One turn moves each row of this set onto another row. After a few examples, where does it send each row asked below?
Q_801: [-34  -4 -10   2   7  29 -18  -3   4  12  13   3  28  11 -14 -17  -3  -5
   8  -8  36  15 -32  14  25   3  -1]
Q_76: [-14   1 -15 -19   6 -19  -6   2   6  11   5  -7  26  16 -18  -1  -6   1
   1  -4   6   2 -49  10  23 -25   6]
Q_162: [ -2  22  -5   2 -22  15 -19   5   3  20   4 -11  18  13 -11 -10 -12 -13
   5   8   1   8 -19  29  -3 -14   0]
Q_333: [-28   4 -11  25   7  15  -8   3   3  15   2   4  22   5 -20 -12 -17  13
  20  -6 -10   9 -27  27   6  17  -3]
Q_830: [-18 -12  -7 -16   2 -28  -1   2   7   3  13   9   2  11 -20 -17   0  -5
  18   0  32 -10 -37  12 -12   6  -4]
Q_640: [-17  -3 -10 -10  -1  10 -13  -5   4  16  -3   5  23  13  -6  15 -10 -13
  -4  12   5   0 -23  37   3 -22  -6]
Q_844: [-23   2 -10 -28  -2 -22  -7   4   3  15   7   6  10  17 -23 -18  -2  10
  14   6 -18 -11 -33  20  14  -1   2]
Q_516: [-25  -8  10  -5  -6  20 -30  14  -2   8   4  13   9  -2 -19 -21  10   6
  22  -4  21  -4  -4  17   5  -6  -8]
Q_912: [-13   9  -8  -5   0 -15   0  -9   6   5   3 -14   2  31 -29 -16 -14 -14
  19  -2   1   7 -32  -1  23 -10  -6]
Q_586: [-32   1  -7 -12   3  10 -13   2  12  12   3  21  17  14   0 -19   3  13
  -3  -1  22  12 -16  41   1  -2 -10]
Q_486: [ -8 -14   2  11  12  14 -16  19   7   5   7  10  21  -5 -18 -12  -2   8
  12 -21  -8  -2 -23  16   9  -2  12]
Q_735: [-11   2  -3  -4  23   2  -7  11  20  -5  -3   8  18  13  -8 -10  -6   5
   4 -21   5  15  -3  16   1  -8 -10]
Q_369: [-22  -3  -2 -10  -9  24 -13 -16   4   2  -3   1  24  19 -11 -17 -11 -26
  11  11   2   2 -20   1  17  -5   6]
Q_442: [-34  16 -12   4  16  13 -14   6   7  -1  -5  -5  35   7 -16  -8 -15  11
  18  -7  12  16 -14   5   8   4 -18]
Q_818: [-12  -3  -8  -4  -5 -23  -8  11  -1  13  20   0   7   2 -27 -12  -1  -2
  21  -1  35 -13 -43  15 -12   5  -1]
Q_626: [-19   0  -7 -29  -1  23 -26   6   4  19  16  -1  17  11 -21  -7  -3 -18
  17   9  -6 -12  -7  18  10   5  -1]
Q_497: [-15  -2   0  28  -3  20 -13  -2   4  17   8   0  -4  14 -20 -16  -6  -7
  15  -9  23  15 -18  34   7  -1 -11]
Q_351: [-14  19  -5  -4 -16 -18 -15  11  -7  13   0 -17  11   7 -31  -8  -9   9
  25   8  -2  -7 -28  10  11 -18  -8]
Q_807: [-21   2 -10  -8  -4 -25  -2   1   2   1   7   1  17   9 -16 -16  -4  -2
  15   2  43  -2 -45   5 -10  -2  -5]
Q_310: [-20   4 -12  -4  -7 -23   0  -1   2   9  16  -1   5  14 -23 -26  -8  -5
  23   3  33  -3 -43  10 -10  15  -3]

Q_801 goes to Q_586
Q_735 goes to Q_486
Where do these go?
Q_830 goes to Q_818
Q_76 goes to Q_844
Q_626 goes to Q_162

